In the data rows, zero lies at 4.5, halfway between 4 and 5.
Some points, one per row:
[5 6 4 5 5 5 3 6 2 6 2 5 5 6 3 6 5 6 5 5 6 2 4 3 4 5 6 5 3 2 3 2 5 5 5 7 3 3 3 3 5 2 5]
[3 4 4 4 3 5 5 3 3 5 3 3 6 5 3 4 4 7 3 6 5 4 5 5 5 4 3 7 4 5 4 6 5 5 2 4 5 5 5 6 3 4 7]
[5 3 6 5 7 3 5 6 6 4 5 5 1 4 8 3 4 1 2 7 5 5 6 5 6 3 4 7 3 6 3 1 6 7 5 4 5 4 6 5 4 8 4]
[6 6 1 6 4 4 5 5 7 5 6 6 2 6 4 4 4 1 6 4 5 4 6 4 3 4 3 5 5 7 2 4 6 5 3 5 5 3 6 4 4 5 4]
[2 3 5 4 7 8 3 4 1 6 6 4 2 8 4 6 3 4 0 9 4 4 5 6 7 3 3 9 3 2 4 5 6 4 6 9 7 5 3 4 4 6 3]
[5 5 2 6 5 5 4 3 7 5 3 6 6 3 5 4 4 4 7 3 4 5 4 5 4 5 5 6 4 6 5 5 5 6 3 4 5 4 3 6 5 3 5]
[5 2 3 6 5 4 3 4 5 3 4 4 4 4 6 6 4 3 6 2 3 5 4 3 4 6 4 2 5 9 5 2 5 8 1 3 6 4 5 4 6 8 4]
[7 5 7 6 4 3 7 4 7 5 4 5 5 1 6 4 3 5 5 3 4 7 6 5 7 6 3 2 7 7 6 5 5 5 0 3 5 4 6 6 4 3 6]
[2 4 5 1 9 5 4 6 3 4 3 4 2 4 2 4 7 2 0 8 5 5 8 6 8 5 6 5 4 3 0 3 2 3 8 9 4 4 4 4 2 3 6]
[6 4 4 5 2 5 5 4 5 3 6 5 7 5 7 4 3 5 7 2 3 6 3 3 3 5 3 4 6 8 6 5 6 5 2 3 4 3 6 4 5 4 6]
[6 7 3 7 1 5 4 7 6 5 3 8 5 4 4 3 3 2 9 1 5 5 5 6 0 3 4 4 5 5 7 1 7 3 4 4 5 2 4 5 5 2 4]
[7 4 6 5 1 5 3 4 7 5 2 6 6 4 4 3 6 3 8 0 5 4 3 3 2 3 6 2 6 6 5 6 5 4 1 2 3 3 3 5 5 3 5]
[2 6 5 3 6 5 6 6 1 4 5 2 5 5 3 6 4 6 0 8 4 4 6 5 6 4 3 3 4 2 3 6 4 3 9 7 5 4 3 4 3 4 6]
[4 5 6 4 6 3 7 1 2 5 5 2 5 0 4 6 6 9 2 8 6 7 3 6 7 4 7 5 4 6 7 9 0 3 4 6 7 7 1 6 0 5 7]
[1 1 4 4 4 5 6 4 2 6 6 3 3 5 3 7 6 5 2 8 2 6 7 4 8 3 3 6 0 4 3 5 4 4 6 5 5 8 3 3 2 8 6]
[6 4 5 5 5 3 5 4 5 3 3 3 3 3 6 4 4 4 7 4 6 5 6 4 6 5 3 4 7 6 6 1 6 6 2 3 4 5 7 4 5 3 2]
[3 3 3 5 5 7 6 6 3 5 5 2 4 4 5 6 6 4 0 9 5 6 4 7 5 1 6 7 4 3 4 6 5 5 7 8 6 4 4 5 4 7 4]
[5 2 3 3 8 5 7 4 4 5 5 1 2 5 6 7 4 6 1 9 3 5 7 6 6 4 4 8 4 5 3 5 4 4 4 7 6 8 4 5 4 9 6]
[3 5 3 6 4 4 2 3 5 6 6 5 6 4 5 6 3 5 8 3 3 6 5 4 3 3 3 2 6 6 6 5 5 4 2 0 5 3 6 5 7 5 3]
Here are 10 more points, each followed by its number:
[5 5 7 4 5 5 5 4 3 4 6 6 6 2 1 4 5 0 5 6 9 1 1 6 3 7 7 4 4 2 5 4 3 5 6 8 2 2 1 6 4 1 4] 0
[7 5 6 4 5 5 5 5 8 3 4 6 3 4 5 4 2 3 4 6 5 3 3 5 4 4 4 6 5 6 4 4 5 6 6 4 5 4 6 5 4 5 3] 1
[3 3 4 5 9 4 9 4 1 5 6 2 5 4 3 8 7 8 0 9 9 7 5 8 9 2 6 7 2 1 5 9 0 2 7 9 8 9 1 6 0 8 9] 2
[2 5 3 3 4 5 3 3 1 3 7 5 5 6 3 6 4 4 3 6 5 7 4 4 6 4 6 6 2 3 5 5 8 0 8 8 4 6 6 3 5 7 2] 3
[5 4 6 5 7 6 5 6 5 4 3 3 5 9 6 4 6 5 2 9 3 3 7 4 4 2 3 5 3 6 3 4 4 4 5 5 6 4 5 3 3 7 7] 4
[1 6 3 4 7 8 5 1 0 4 9 0 5 9 4 9 8 5 0 8 3 7 5 7 8 0 3 7 0 1 6 4 2 2 9 9 8 8 5 5 2 9 6] 5
[0 4 3 1 7 8 6 4 0 4 7 5 4 9 4 6 5 5 0 9 4 6 5 5 9 3 7 6 2 1 5 8 5 1 9 9 7 8 2 3 3 6 4] 6
[6 3 5 5 0 3 4 3 6 4 2 7 7 2 5 2 4 6 9 0 4 4 4 3 0 8 7 1 9 6 6 7 3 6 1 1 2 2 6 6 6 0 4] 7
[3 4 4 7 7 6 3 5 4 5 5 6 4 6 4 6 4 4 6 4 2 5 4 5 6 4 3 6 5 3 3 3 5 3 6 6 7 5 4 4 6 7 5] 8
[2 5 5 3 4 6 5 4 5 7 8 5 6 6 3 5 3 6 4 3 4 5 3 3 4 4 5 7 4 2 7 5 4 2 4 3 5 6 5 4 5 4 2] 9
Which of these numbered points is nearest to each point below, looking only along the 5 directions in which the first points spread most? Its number follows each.
[4 5 3 6 4 5 2 5 2 5 4 5 5 7 6 4 5 4 4 5 2 7 5 5 5 6 3 7 3 3 5 5 6 3 5 4 4 5 5 6 7 7 3] > 8
[3 5 4 4 7 6 5 7 1 6 9 3 4 8 4 8 6 7 0 7 4 5 5 5 6 3 4 6 0 1 3 5 4 2 9 8 6 5 4 4 3 7 5] > 6
[2 6 6 6 6 3 7 6 2 3 7 0 3 4 5 2 6 6 1 6 5 9 5 5 7 3 2 8 4 5 2 4 6 5 3 4 7 6 4 7 3 8 6] > 4
[0 5 3 6 7 9 3 6 0 5 8 3 4 7 5 9 6 6 0 9 2 7 5 5 6 2 4 8 2 0 3 5 2 3 9 7 6 6 2 4 3 7 4] > 6
[6 3 7 6 2 4 4 4 9 7 2 7 7 2 5 3 2 7 9 0 2 5 3 2 4 6 6 1 7 9 8 4 5 5 1 1 4 4 7 5 7 2 4] > 7
[3 5 4 3 3 7 4 2 2 6 4 4 5 5 6 6 7 7 7 4 5 6 5 3 3 3 6 4 4 4 6 6 2 1 6 5 2 5 4 2 5 4 4] > 9
[3 2 5 2 7 4 6 6 2 4 5 4 1 5 4 5 3 2 0 7 4 4 5 2 7 5 3 5 3 0 1 2 4 4 8 6 3 5 6 2 2 4 4] > 4
[2 3 0 3 4 5 4 5 3 6 6 5 5 6 5 6 6 5 4 7 5 6 5 3 6 3 3 7 3 3 6 5 4 4 9 9 7 6 3 4 2 7 3] > 3
[5 4 4 4 6 5 4 4 4 5 4 4 5 2 5 4 7 7 5 6 4 6 6 2 6 7 5 6 5 3 3 5 2 5 5 5 4 5 5 4 3 6 5] > 4
[2 4 4 5 6 6 5 4 2 2 5 3 4 4 6 6 4 4 2 9 5 5 5 3 8 5 6 7 3 4 0 7 3 5 7 7 5 9 6 4 1 8 5] > 4
[8 6 4 6 1 1 4 6 8 6 2 6 6 4 3 3 3 2 9 0 5 3 4 4 3 7 5 3 7 7 4 5 6 6 2 1 4 1 5 6 6 1 4] > 7
[5 4 3 1 5 4 5 5 4 5 5 6 5 7 4 4 4 2 5 5 4 4 4 6 1 4 5 4 4 4 4 4 3 3 6 5 5 6 4 6 6 4 3] > 8
[3 6 4 3 2 5 3 3 2 6 6 5 8 6 4 3 3 4 7 0 2 7 4 5 6 4 4 4 4 2 4 8 3 3 8 4 5 5 6 4 4 3 5] > 9
[2 4 4 3 6 2 5 4 3 3 5 3 5 5 4 4 5 6 3 5 5 5 5 3 5 6 5 4 5 4 4 3 3 3 6 5 4 6 6 4 5 6 3] > 4
[4 3 3 5 6 6 3 5 2 3 7 3 4 6 8 5 6 5 2 9 4 6 3 5 4 1 4 6 2 2 5 5 6 2 8 5 5 7 3 6 3 7 4] > 3
[4 5 6 3 9 3 8 2 5 5 3 1 4 0 2 7 6 9 3 6 4 6 5 5 8 5 6 3 6 7 7 9 1 4 2 6 9 7 2 6 1 5 8] > 2
[8 3 5 4 3 3 2 6 5 4 2 7 6 5 7 2 4 3 9 0 4 6 5 1 3 7 5 0 5 6 5 5 6 8 2 0 1 3 7 2 8 2 2] > 7
[3 5 3 4 7 7 5 5 3 4 5 5 4 6 3 7 5 5 0 6 5 5 5 4 6 3 5 5 2 4 4 4 5 4 8 7 7 4 1 6 4 8 4] > 3
[1 6 4 2 7 4 5 5 0 4 4 7 2 4 1 6 2 3 0 7 8 3 7 6 8 5 6 6 0 2 0 4 3 4 7 9 2 7 5 2 2 4 4] > 4
